In the data rows, the value 128 means zero.
Here are some rows, each followed by its group. Groups can overlap.
array([105, 123, 157, 156,  98, 131, 164, 144, 129, 135, 128, 129, 126, 137, 153, 142, 104, 108, 119, 112, 102, 144, 131, 149]) 0
array([114, 140, 156, 151,  91, 141, 161, 123, 118, 152, 129, 126, 140, 151, 120, 133, 104, 119, 131, 121, 107, 147, 122, 167]) 1
array([160, 110,  97, 104, 166, 113, 109, 106, 151, 146, 158, 144, 136,  79, 147, 148, 168, 117, 142, 103, 125, 109, 163,  79]) 2
array([111, 135, 158, 171, 109, 138, 153, 147, 105, 134, 110, 118, 130, 164, 122, 118, 114, 123, 129, 141, 123, 143, 125, 162]) 3
array([108, 157, 158, 119, 110, 147, 114, 141,  98, 104,  90, 124, 120, 160,  94,  79,  92, 165, 110, 163, 155, 126,  82, 163]) 4
array([119, 150, 152, 114, 117, 147, 103, 154,  96, 111,  91, 131, 113, 162,  94,  87,  94, 164, 104, 160, 155, 124,  94, 166]) 4
array([138, 118,  95, 127, 148, 113, 121, 105, 158, 122, 143, 132, 131,  94, 153, 164, 157, 100, 132,  93, 115, 135, 165,  86]) 5
array([147, 109, 114,  97, 147, 122, 124, 114, 141, 140, 152, 152, 140,  98, 134, 146, 145, 121, 151, 108, 133, 127, 164,  99]) 2
array([129, 138,  87, 162, 142, 136, 101, 115, 121,  69, 111, 112, 108, 156, 146, 128, 147,  97,  85, 133, 150, 130, 108, 131]) 6
array([121, 103, 107, 102, 130, 113, 139, 101, 160, 155, 164, 156, 144,  88, 148, 136, 128, 123, 146, 109, 120, 120, 132, 102]) 7
array([139, 127, 137, 145, 121, 133, 136, 144,  92, 120, 116, 123, 120, 146, 113, 120, 141, 125, 160, 149, 142, 129, 125, 139]) 3
array([120, 142, 142,  94, 130, 130,  82, 135, 102, 108,  93, 126, 123, 143,  80,  86, 121, 182, 127, 182, 180, 103, 104, 147]) 4
array([150, 138, 108, 160, 124, 134, 125, 110, 131, 122, 130, 119, 134, 119, 145, 146, 135, 109, 121, 115, 113, 139, 125, 132]) 1
array([143, 112,  98,  96, 148, 118, 124, 127, 140, 139, 144, 147, 133,  98, 130, 142, 158, 134, 161, 105, 138, 116, 147,  93]) 8
array([128, 149, 128, 167, 124, 131, 122, 129, 117,  85, 113, 100, 106, 161, 143, 126, 125,  97,  78, 141, 136, 143, 106, 149]) 6
array([126, 159, 149,  97, 129, 139, 102, 145,  91, 117,  95, 127, 112, 142,  80,  77, 100, 182, 126, 181, 179, 113,  93, 145]) 4
array([107, 151, 161, 122, 105, 130, 108, 133, 100, 112,  94, 120, 118, 153,  96,  89,  88, 164, 101, 164, 155, 138,  81, 166]) 4
array([131, 117, 165, 132, 113, 128, 159, 126, 124, 144, 124, 141, 130, 136, 128, 135, 108, 139, 137, 118, 115, 133, 129, 140]) 0
array([126, 104,  83,  90, 157, 111, 108, 101, 172, 152, 170, 149, 136,  80, 131, 129, 146, 128, 154, 119, 109, 124, 137,  86]) 7
array([127, 126, 148, 144, 108, 129, 165, 128, 140, 156, 137, 143, 134, 124, 151, 153, 114, 119, 119, 103,  90, 132, 142, 147]) 5
array([141, 154,  98, 153, 129, 116,  86, 100, 148,  71, 121, 110, 109, 135, 151, 131, 131,  99,  60, 139, 143, 126,  84, 134]) 4
array([145, 124, 109, 120, 133, 121, 141, 102, 157, 142, 152, 136, 137,  96, 158, 161, 141, 118, 127,  96, 105, 128, 148, 104]) 2
array([112, 156, 100, 158, 128, 128,  88, 106, 138,  71, 111, 105, 106, 140, 161, 124, 123, 105,  55, 141, 147, 133,  98, 144]) 4
array([120, 147, 131,  88, 134, 134,  91, 138, 103, 108,  91, 129, 116, 139,  78,  79, 120, 186, 133, 173, 177, 111,  99, 130]) 4
array([125, 147, 137,  89, 119, 140,  87, 156,  91, 109,  95, 128, 108, 150,  72,  64, 104, 180, 134, 180, 168, 117,  98, 145]) 4
array([128, 120, 124, 137, 132, 136, 128, 158,  94, 131, 117, 114, 124, 145, 100, 119, 158, 137, 171, 151, 144, 133, 143, 136]) 3
array([123, 138, 160, 155,  92, 138, 177, 120, 121, 150, 125, 113, 139, 148, 135, 142, 106, 129, 133, 125, 108, 153, 118, 164]) 1
array([108, 152, 173, 110, 112, 141, 106, 134,  89, 112,  86, 130, 118, 145,  84,  82,  92, 170, 108, 172, 168, 122,  92, 162]) 4
array([132, 132, 143, 149, 113, 133, 140, 149,  95, 131, 109, 108, 113, 161, 110, 115, 136, 125, 154, 145, 130, 133, 133, 144]) 3
array([128, 135, 169, 162,  99, 133, 168, 137, 116, 141, 111, 107, 145, 150, 127, 123, 100, 114, 132, 125, 107, 152, 122, 171]) 1
array([122, 156, 126, 170, 112, 135, 118, 129, 129,  86, 103, 101, 104, 162, 149, 136, 125,  94,  78, 137, 135, 135, 103, 156]) 6
array([128, 108, 117, 105, 144, 118, 145, 114, 138, 158, 142, 142, 153,  99, 132, 145, 128, 136, 146, 109, 122, 130, 160,  96]) 2
array([142, 158,  96, 157, 136, 130,  93, 102, 145,  75, 122, 105, 104, 142, 149, 122, 126,  98,  59, 144, 147, 123,  90, 137]) 4
array([128, 161, 138,  91, 135, 133,  86, 148,  98, 116, 103, 129, 115, 145,  77,  60, 105, 181, 129, 169, 180, 111,  88, 144]) 4
array([127, 149, 122, 170, 125, 135, 119, 145, 129,  78, 109, 109, 116, 156, 143, 125, 124, 108,  88, 134, 132, 138, 111, 153]) 6
array([130, 159, 139, 112, 119, 139,  96, 136, 103, 108,  94, 138, 117, 146,  86,  78, 115, 167, 121, 163, 165, 121,  99, 153]) 9
array([124, 106, 131, 120, 122, 121, 154, 132, 147, 149, 150, 131, 135, 121, 146, 151, 138, 114, 136, 103, 108, 130, 147, 113]) 8
array([114, 110, 139, 131, 124, 130, 149, 124, 139, 153, 140, 143, 141, 119, 146, 141, 113, 128, 133, 120, 115, 130, 140, 118]) 8
array([163, 130, 104, 111, 136, 121, 113, 120, 119, 137, 120, 132, 137, 122, 105, 117, 166, 144, 171, 134, 141, 128, 142, 119]) 1
array([128, 156, 135,  99, 126, 137,  92, 143, 105, 108,  94, 121, 112, 142,  87,  79, 114, 177, 119, 175, 181, 108, 105, 149]) 9
array([137, 125, 121, 134, 138, 117, 137, 121, 142, 130, 149, 139, 128, 116, 145, 161, 146, 113, 127,  96, 115, 126, 155, 107]) 5
array([149, 127, 115, 128, 150, 128, 116, 159, 111, 120, 116, 129, 124, 148,  94, 113, 155, 138, 172, 153, 157, 115, 149, 115]) 3
array([128, 125, 132, 143, 134, 129, 140, 116, 134, 122, 133, 133, 132, 127, 142, 139, 127, 111, 113, 114, 102, 138, 130, 125]) 0
array([115,  96, 116, 110, 139, 121, 142,  93, 163, 155, 167, 143, 133,  90, 136, 139, 120, 115, 144, 115, 107, 136, 125, 105]) 7
array([129, 111, 151, 117, 130, 132, 143, 135, 135, 145, 134, 151, 120, 117, 132, 156, 127, 143, 154, 116, 116, 128, 148, 114]) 5
array([135, 141, 112, 161, 140, 132, 102, 129, 141,  72, 116, 104, 111, 142, 147, 125, 144,  98,  82, 137, 149, 131, 113, 132]) 6
array([139, 134, 147, 148,  96, 128, 151, 132, 120, 143, 121, 116, 141, 143, 124, 129, 115, 134, 146, 134, 109, 139, 135, 161]) 1
array([125, 131, 157, 122, 118, 128, 143, 135, 114, 137, 133, 150, 138, 126, 124, 134, 109, 131, 143, 121, 120, 125, 128, 131]) 0
array([131, 117, 109, 100, 152, 123, 124, 119, 140, 148, 142, 133, 132, 105, 126, 140, 152, 142, 162, 115, 134, 122, 156,  88]) 5
array([163, 117,  97, 106, 136, 123, 109, 122, 107, 144, 124, 135, 137, 121, 100, 120, 161, 147, 171, 136, 141, 115, 144, 119]) 1
array([133, 147, 143, 106, 126, 125,  97, 144, 103, 110,  90, 128, 118, 151,  85,  91, 103, 171, 117, 156, 164, 113, 103, 151]) 9
array([128, 146, 124,  88, 140, 134,  82, 129,  92, 118,  98, 113, 121, 141,  81,  76, 132, 185, 129, 176, 177, 114, 103, 135]) 4
array([137, 149, 136,  95, 132, 137,  86, 131,  87, 108,  90, 119, 114, 143,  82,  84, 125, 165, 122, 167, 176, 117, 106, 138]) 9
array([122,  95, 104, 111, 133, 122, 137,  99, 161, 162, 169, 142, 140,  92, 150, 144, 129, 119, 145, 116, 106, 131, 136, 107]) 7
array([117, 118, 148, 138, 103, 124, 161, 125, 139, 149, 136, 134, 143, 125, 145, 150, 102, 116, 123, 103, 105, 141, 151, 129]) 5
array([128, 117, 123, 107, 131, 134, 142, 121, 143, 157, 152, 133, 142, 107, 141, 147, 124, 131, 136, 103, 103, 131, 143, 113]) 2
array([128, 148, 108, 154, 124, 123,  95, 110, 141,  78, 120, 101, 109, 147, 150, 121, 107,  97,  50, 142, 141, 136,  88, 149]) 4
array([141, 102,  94, 114, 148, 123, 118, 106, 158, 138, 160, 141, 139,  86, 154, 160, 148, 112, 134,  97, 115, 121, 161,  91]) 2
array([127, 120, 132, 124, 127, 133, 158, 139, 140, 145, 142, 146, 139, 113, 142, 151, 126, 123, 138, 108, 109, 129, 151, 127]) 8
array([130, 118, 129, 144, 138, 130, 121, 150, 100, 124, 117, 123, 127, 153, 107, 118, 142, 127, 163, 148, 139, 132, 138, 128]) 3
array([118, 119, 146, 126, 122, 131, 154, 124, 135, 146, 142, 139, 137, 108, 142, 141, 119, 118, 137, 114, 108, 135, 141, 120]) 8
array([110, 151, 161, 139, 119, 139, 118, 155,  95, 110,  96, 115, 114, 160, 100,  99, 105, 146, 119, 159, 160, 132,  98, 162]) 6
array([133, 130, 107, 170, 138, 123, 127, 136, 120, 105, 125, 116, 121, 147, 144, 149, 162,  99, 120, 130, 127, 140, 138, 130]) 3
array([116, 106, 127, 116, 132, 132, 146, 122, 132, 153, 144, 145, 127, 116, 130, 149, 130, 126, 144, 111, 108, 120, 147, 109]) 8
array([115, 123, 144, 116, 130, 128, 146, 138, 124, 145, 139, 151, 137, 115, 131, 143, 134, 136, 151, 112, 117, 111, 155, 113]) 5
array([113, 131, 159, 151, 108, 139, 167, 129, 140, 128, 129, 139, 128, 143, 149, 142, 110, 110, 118, 108,  90, 135, 123, 144]) 0
array([156, 111,  84, 105, 158, 121, 118, 102, 162, 138, 150, 146, 141,  94, 144, 155, 153, 114, 144, 102, 117, 114, 158,  81]) 2
array([125, 157, 122,  89, 130, 131,  79, 137, 101, 108,  97, 124, 110, 140,  80,  78, 129, 180, 131, 180, 179, 119, 103, 141]) 4
array([123, 107, 111, 102, 135, 110, 137, 101, 168, 162, 170, 146, 133,  91, 131, 128, 122, 131, 150, 108, 109, 113, 127,  95]) 7
array([136, 149,  99, 164, 134, 136, 105, 124, 128,  79, 108, 116, 103, 141, 151, 124, 139,  92,  84, 131, 137, 126, 107, 125]) 6
array([111, 116, 114, 103, 134, 115, 146, 107, 166, 156, 172, 144, 131, 102, 131, 133, 118, 120, 142, 116, 102, 125, 128, 110]) 7
array([133, 127, 119, 133, 128, 128, 122, 162,  97, 125, 110, 120, 128, 147,  95, 116, 158, 140, 163, 148, 147, 130, 139, 126]) 3
array([145, 130, 106, 155, 118, 118, 143, 113, 134, 127, 133, 113, 122, 133, 153, 136, 141,  99, 117, 114, 116, 129, 133, 135]) 1
array([116, 142, 135, 132, 126, 141, 110, 146,  98, 117,  95, 115, 108, 162, 101,  85, 117, 142, 119, 170, 151, 124, 109, 150]) 6
array([131, 139, 154, 151,  97, 142, 151, 133, 118, 145, 126, 118, 150, 152, 133, 138, 120, 126, 131, 125, 112, 157, 121, 163]) 1
array([170, 122, 101, 112, 132, 121, 114, 127, 114, 138, 125, 119, 143, 122, 109, 114, 158, 145, 167, 129, 145, 124, 145, 117]) 1
array([114, 131, 144, 152, 123, 128, 158, 137, 139, 138, 133, 131, 121, 127, 146, 148, 112, 103, 117, 114, 107, 138, 123, 143]) 0
array([128, 158, 141, 111, 124, 129,  85, 146,  90, 103,  93, 116, 121, 153,  86,  85, 103, 166, 117, 164, 166, 129,  97, 150]) 9
array([147, 147, 122,  94, 137, 130,  83, 140,  96, 104,  96, 129, 129, 142,  82,  87, 135, 172, 128, 163, 174, 117, 111, 138]) 9
array([122, 116, 131, 147, 125, 124, 142, 137, 134, 135, 141, 127, 133, 130, 142, 143, 134, 101, 116, 114,  98, 139, 128, 128]) 0
array([150, 115, 111,  97, 152, 114, 124, 125, 130, 138, 139, 143, 130, 101, 122, 140, 155, 144, 159, 117, 141, 110, 161,  97]) 5
array([130, 156, 143,  88, 126, 135,  85, 146,  98, 113,  97, 136, 116, 139,  79,  78, 121, 188, 134, 180, 183, 109, 102, 136]) 4
array([120, 102, 111,  97, 142, 108, 120, 107, 157, 149, 176, 138, 140,  93, 140, 135, 131, 130, 147, 113, 107, 126, 133, 100]) 7
array([148, 109,  96, 103, 149, 122, 123, 109, 153, 147, 152, 141, 133,  93, 132, 154, 160, 127, 148, 104, 125, 116, 161,  82]) 2
array([109, 112, 138, 120, 127, 130, 158, 129, 137, 152, 147, 144, 133, 116, 143, 149, 123, 128, 131, 107, 106, 125, 140, 118]) 8
array([130, 104,  96,  99, 139, 113, 134,  98, 164, 141, 169, 150, 139,  92, 140, 144, 134, 125, 150, 114, 108, 127, 123,  88]) 7
array([128, 125, 130, 148, 130, 121, 141, 126, 142, 126, 140, 124, 133, 126, 149, 139, 132, 119, 123, 120, 124, 127, 133, 118]) 0
array([139, 135, 150, 139, 107, 131, 143, 128, 123, 148, 119, 128, 140, 130, 113, 123, 123, 147, 150, 138, 125, 134, 137, 143]) 1
array([105, 116, 166, 132, 114, 128, 159, 125, 125, 149, 133, 138, 136, 117, 146, 139, 102, 127, 136, 107,  95, 143, 139, 142]) 5
array([129,  99, 126, 105, 143, 124, 127, 125, 134, 148, 151, 147, 128,  97, 122, 137, 139, 135, 159, 115, 128, 123, 159,  99]) 8
Which 4 groups are nearest to each row below, nearest first, going by the distance to the group's nearest row?
array([117, 130, 167, 141, 120, 140, 156, 145, 124, 148, 128, 140, 136, 134, 134, 138, 108, 136, 131, 124,  97, 141, 129, 142]) -> 0 5 1 8
array([136, 121, 100, 170, 141, 120, 127, 134, 134, 104, 129, 104, 122, 151, 144, 146, 157,  80, 124, 127, 132, 149, 141, 129]) -> 3 1 0 6
array([115, 127, 153, 130, 125, 121, 162, 135, 154, 157, 146, 140, 143, 115, 156, 139, 119, 115, 131, 109, 102, 142, 145, 126]) -> 8 5 0 2
Which 3 groups are nearest to each row below, nearest first, going by the distance to the centre of the group?
array([ 97, 153, 182, 149,  98, 138, 142, 156,  93, 112,  95, 107, 117, 176, 111,  97,  87, 135, 104, 156, 138, 140,  97, 183]) -> 4 6 9
Which 3 groups are nearest to each row below, nearest first, going by the average distance to the group's rows?
array([134, 137, 146, 151,  99, 125, 165, 133, 122, 143, 122, 123, 141, 147, 127, 134, 114, 125, 135, 126, 123, 150, 127, 164]) -> 0 1 3
array([120, 122, 126, 117, 140, 131, 152, 134, 138, 157, 139, 149, 149, 117, 146, 143, 128, 132, 143, 115, 113, 120, 147, 114]) -> 8 5 2
Which 4 groups are nearest to each row below, nearest first, going by the average distance to the group's rows?
array([144, 118, 132, 141, 133, 129, 130, 158, 101, 135, 110, 119, 114, 144,  95, 116, 155, 131, 156, 148, 145, 131, 135, 132]) -> 3 1 0 9
array([115, 152, 145, 108, 122, 137, 103, 136,  91, 110,  94, 114, 120, 157,  88,  92, 101, 171, 116, 167, 163, 116,  92, 153]) -> 9 4 6 3
array([123, 122, 128, 107, 137, 134, 133, 143, 119, 138, 133, 132, 129, 119, 114, 120, 124, 143, 151, 124, 133, 114, 150, 113]) -> 8 5 3 0
Which 4 groups are nearest to each row below, nearest first, going by the distance to the centre of the group?
array([146, 134, 108, 128, 127, 148, 118, 146,  92, 123, 116, 125, 119, 143,  97, 109, 174, 135, 167, 143, 164, 113, 146, 122]) -> 3 1 9 4
Which 3 other groups have their centres nearest to the centre of group 9, nearest first?
4 3 6
Which 3 other groups have their centres nearest to the centre of group 0, nearest first?
1 5 8
Group 1 spreads out most along one direction. Which 3 other groups' directions of most spread are closest to that one, closest first?
8 5 7
Which 3 groups are nearest to each row below, nearest first, going by the distance to the group's nearest row?
array([111, 129, 144, 159, 103, 132, 146, 164, 102, 121, 107, 121, 136, 160, 119, 119, 128, 130, 148, 141, 129, 135, 135, 155]) -> 3 1 0
array([123, 131, 117, 113, 134, 126,  96, 156,  96, 111, 104, 111, 113, 159,  86,  97, 134, 166, 136, 163, 171, 120, 107, 138]) -> 9 4 6
Group 4 spreads out most along one direction. Which 3 other groups' directions of most spread are closest to that one, closest first?
6 0 3
Which 3 other groups have their centres nearest to the centre of group 7, nearest first?
2 8 5
Group 6 spreads out most along one direction. Which 3 other groups' directions of most spread are closest to that one, closest first?
4 0 2
Group 0 spreads out most along one direction. Which 3 other groups' directions of most spread are closest to that one, closest first?
6 4 2
